In the rows, 128 means zero.
One turn moves each row of this set onto another row. After a few examples, where does it send each row asked below?
K_114: [159 126 155 148 103 118 118 142 122 124 128 110 154 155 112 115 134 111
 117 121  90 164 133  97 177 123]
K_109: [154 124 182  81 122 121 105 154 134 131 126 159 134 126 134 108 130 169
  97 131  82 146 129  88 114 161]
K_200: [152 117 170 140 109  97 108 141 110 129 131 115 159 152 102 114 149 116
 125 111  96 172 112 105 163 140]
K_11: [143 133 118 157 108 110 124 150 107 135 122 114 130 137 110 137 131 139
 120 128  86 180 132 117 131  89]
K_302: [171 112 164 143 132  82  89 136 144 135 116 127 122 140 108 140 129 150
 134 139  71 187 119 102 136 129]
K_983: [130 146 153  89 135 130 125 149 115 133 123 154 122 119 136 131 137 173
 108 123 101 155 144 120  97 120]
K_798: [166 102 137 142 120 104  91 137 132 123  98 140 115 156 101 137 142 142
 120 157  78 194 121 102 150 127]
K_930: [169 120 140 159 127 102 103 143 140 131 125 126 115 145 118 127 113 145
 125 152  70 186 122  93 152 130]
K_314: [133 118 143 151 116  94 120 143 101 142 119 110 138 136  94 144 130 141
 130 129 107 185 133 139 124 101]
K_420: [146 131 175  87 130 111 112 153 143 129 128 157 120 122 127 101 137 163
 102 139  81 155 134  89 107 162]
K_569: [123 122 132 150 114 106 104 150 102 139 111 127 121 154 123 141 107 117
 126 140 115 180 124 104 115 111]
K_48: [161 119 159 135 121 100  83 138 147 131  97 129 123 159 125 147 111 120
 128 145  90 170 134  79 139 115]
K_4: [129 133 173  81 108 135 130 154 106 133 129 142 149 127 124 107 136 149
  95 118 116 135 142 111 115 146]
K_391: [149 139 171  84 145 126 110 140 136 125 130 164 120 126 142 117 134 168
 108 131  86 155 132  97 122 156]
K_953: [157 129 183  93 139 122 106 150 148 132 124 152 136 123 130 114 137 167
 117 136  68 152 130  97 115 165]
K_685: [127 137 178  82 113 125 132 152 118 131 130 139 145 130 118  97 147 140
 100 121 114 139 151 108 122 147]
K_559: [126 140 155  99 132 127 126 156 123 146 120 142 129 112 119 131 134 175
 118 136  93 158 147 130  83 123]
K_199: [152 106 146 136 101 113 105 139 113 119 105 128 141 165 100 121 164 116
 115 131  95 178 120 102 170 132]
K_979: [145 129 161 124 102 106 117 123 101 119 122 111 163 156 113 119 144 116
 115 131 101 169 119  97 175 140]
K_394: [128 137 125 133 110 100 121 127  96 135 107 112 141 139 110 152 135 148
 119 145  94 187 129 118 124  90]
K_436: [137 126 156 141  96 104  96 149 112 132 112 129 147 168 132 127 140 101
 116 107  92 162 117  74 143 117]
K_364: [133 146 171  82 130 137 130 144 111 125 132 149 145 131 136 110 146 145
 103 110 111 142 140 112 132 144]
K_803: [128 140 157  91 121 115 129 154 123 139 116 146 123 118 122 120 139 169
 103 133  94 155 155 118  84 116]
K_339: [138 132 160  85 119 123 120 153 122 139 114 151 122 117 129 132 126 180
  99 137  98 150 148 116  86 120]
K_445: [164 123 149 132 129  88  95 125 132 126 112 133 125 144 121 138 126 157
 122 159  67 191 109  84 143 139]
K_809: [126 139 178  92 115 135 132 156 109 136 131 135 163 124 119 105 152 140
 111 112 104 140 139 115 121 153]
K_392: [136 110 119 145 105 112 111 143  98 129 100 127 124 153  94 139 150 135
 117 141 101 190 127 120 135 106]

K_199 goes to K_392
K_983 goes to K_391
K_559 goes to K_953
Now find these:
K_394 goes to K_445
K_48 goes to K_436
K_200 goes to K_314
K_4 goes to K_339
K_930 goes to K_114
K_685 goes to K_803

One turn moves each row of this set onto another row. After a few examples, where does it send each row asked below?
K_620: [159 128  88 161  99 116 143 122 119 117 131 119 132 154 137 142  98 133
  96 120 151 138 114 125 101 117 133 121 142 133 144 123 120 136 138 138
 110 108 136 110 149 120 128 126 134 124 113 146 131]
K_939: [163 131 116 140  83 113 141 108 130 102 153  99 139 150 127 120 105 130
  97 113 142 121 115 143 112 127 148 122 121 116 122 119 135 138 131 145
 110 132 143 113 151 127 135 132 146 120  99 150 123]
K_478: [118 135 142 126 108 144 143 135 135 143 111 132 130 113 126 159 113 140
 118 129 122  95  96 148 129 154 128 103  93 104 135 115 114 137 131 103
 120 101 144 128 124 127 123 116 128 142 138 137 111]
K_452: [101 123 139 104 128 133 144 133 130 118 147 113 110 131 121 141 119 128
 120  96 151 149  81 115 112 146 144  83 140 123 138 134 132 123 140 109
 138 139 147 129 115 120 123 143 126 155 130 128 127]
K_315: [132 120 123 141 147 150 134 127 107  98 135 120 121 167 153 118 113 118
 103 129 129 131 110 146  98 143 145 142 132 126 143 120 126 121 127 128
 100 150 146 156 158 120 164 124 129 139 116 131 118]
K_752: [106 119 121 110 103 111 133 117 143 150 132 100 124 100 133 129 157 123
 122 128  94 132 118 121 115 148 127 170 140 150 119 140 124 129 137 152
 139 126 132 136 111 118 129 133 129 110 152 119 143]
K_277: [106 124 127 117 129 132 157  95 111 113 151 155 122 114 135 102 119 139
 100 130 117 126 151 147 106 122 119 134 106 148 140 120 126 117 145 144
 170 111 128 126 127 137 109 137 113 116 130 105 125]
K_847: [110 127 128 112 119 109 146 102 145 139 127 119 136 100 123 114 124 109
 105 133  92 123 161 134 118 157 141 152 109 131 125 114 119 122 148 152
 158 108 135 129 127 145 129 127 111 115 132 119 130]
K_595: [ 94 157 130 128 142 123 127 130 136 124 142 134 137 138 140 140 140 123
 126 147 117 142 124 140 121 180 134 104 142 136 115 156 132 106 141 144
 135 142 136 106 111 135 162 156 133 153 115 126 141]
K_362: [168 134 112 160 114 136 137 102 137 138 141  86 137 130 126 134  96 126
 101 124 150 123 101 136  95 110 134 129 160 136 130 112 127 134 120 134
 108 113 130 122 144 121 113 138 146 138 128 133 132]
K_676: [111 145 122 130 126 145 130 114 149 121 151 141 174 153 131 114 133 120
 134 153 101 115 150 141 119 135 123 100 127 119 128 151 133 111 144 140
 108 134 112 121 103 157 139 160 133 135 118 117 148]
K_292: [125 127 136 110 134 130 127  90 137 115 165 138  92 130 115 122 135  98
 139 129 124 137 108 124 137 120 127 129 141 154 132 148 125 136 130  89
 145 141 140 133 111 132 172 158 119 116 150 114 125]
K_840: [102 163 121 148 132 149 139 133 126 137 128 165 151 132 154 142 138 151
 127 161 121 124 125 153 123 150 112 108 135 135 126 156 131 125 134 126
 126 110 120 101 112 140 133 146 131 152 132 121 135]
K_227: [127 106 130 148 128 155 132 101 115 125 143 128 131 127  95 126 134 119
 117 146 142 132 109 121 129 122 117  95 112 104 145 103  86 153 114 135
 151 155 125 125 114 129 126 143 112 129 125 143 111]
K_693: [131 117 121 119 111 145 116 142 141 148 137 105 145 131 107 136 137 113
 121 104 109 113 120 130 121 110 122 101 136  82 158 136 102 121 140 119
 109 144 120 138 104 127 129 132 118 108 112 115 147]
K_627: [131 138 128 147 110 146 137 117 121 157 115 117 139 130 136 118 132 145
 106 146 156 126 126 122 109 126 144 138 144  99 110 126 159 128 123 123
  87 147 142 141 158 147 121 117 108 146 137 133 135]
K_300: [104 116 121 117 112 136 144 108 111 123 157 133 112 116 141 114 153 151
 119 120 119 135 108 134 103 111 105 151 136 165 133 145 131 124 133 145
 150 129 127 134 109 112 109 144 131 107 152 105 139]
K_187: [115 142 139 150 139 157 130 103 143 127 152 128 162 136 137 114 152 121
 139 166 113 129 108 146 128 144 116 120 147 135 117 145 114 134 113 147
 133 149 106 117 103 140 138 166 143 145 132 133 133]
K_401: [135 141 149 135 130 135 138  88 130 137 135 165 110 118 124 123 130 110
 129 146 139 130 111 138 153 122 106 127 125 145 134 153 127 129 124  92
 167 121 133 128 122 141 145 134  97 111 144 139 105]
K_831: [127 131 117  86 122 117 100 134 143 134 141 141 107 123 100 134 137 104
 133 127 114 115 147 129 130 127 142 124 145 144 143 155 147 141 147 101
 126 123 129 132 111 130 169 139 118 121 149 116 127]
K_235: [143 138 140 107 115 130 115 117 150 148 122 159 138 115 105 119 128 111
 130 142 124  98 146 141 145 121 125 124 125 137 142 153 152 136 139 103
 140 108 116 139 117 146 132 120 103 113 149 142 106]
K_147: [123 140 121 127 126 118 118 129 142 136 126 131 114 119 121 125 110 121
 161  96 127 131 155 109 140 106 118 127 106 132 108 119 145  96 113 113
 101 139 106 134 121 112 105 138 137 116 139 122 141]
K_598: [120 136 119 128 152 120 116 139 130 110 132 134  98 132 121 124 111 113
 150  94 135 156 154 110 139 128 119 124 108 146 123 112 137 101 114 124
 132 144 112 128 121  90 127 137 139 120 129 131 126]
K_431: [140 127 136 154 127 148 151 116 113 129 126 119 134 140 163 101 127 123
 101 132 137 141 116 147 125 137 150 151 144  92 123 128 121 143 115 118
 110 155 138 139 165 145 144 120 110 140 111 133 120]
K_3: [129 142 124 143 128 119 130 130 133 148 117 140 110  99 139 126 114 128
 155 110 124 136 157 121 160 123 121 144 101 122 103 122 123 132  98 103
 112 133 116 115 125 109 109 130 127 126 130 121 124]
K_921: [130 126 110 141 130 151 113 127 112 129 125 119 129 160 119 132 125 135
 106 147 145 116 129 119  84 122 134 127 137 127 136 117 154 109 133 141
  78 152 144 159 147 123 143 122 121 135 139 131 137]
K_814: [132 131 134 137 149 130 133 123 136 111 136 132 112 119 136 107 109 110
 153 108 124 150 152 124 159 134 127 143  97 136 115 110 120 140  95 114
 134 143 114 125 123  96 119 137 141 129 128 132 106]
K_938: [165 146 121 152 107 121 124 114 123 140 145  88 118 117 120 141 113 137
  86 118 151 125 115 151 111 131 141 132 148 115 118 120 131 132 119 143
 122 135 149 103 151 114 138 131 138 131  98 133 131]

K_938 goes to K_362
K_277 goes to K_847
Now find these:
K_235 goes to K_831
K_227 goes to K_478
K_147 goes to K_598
K_921 goes to K_315
K_676 goes to K_595

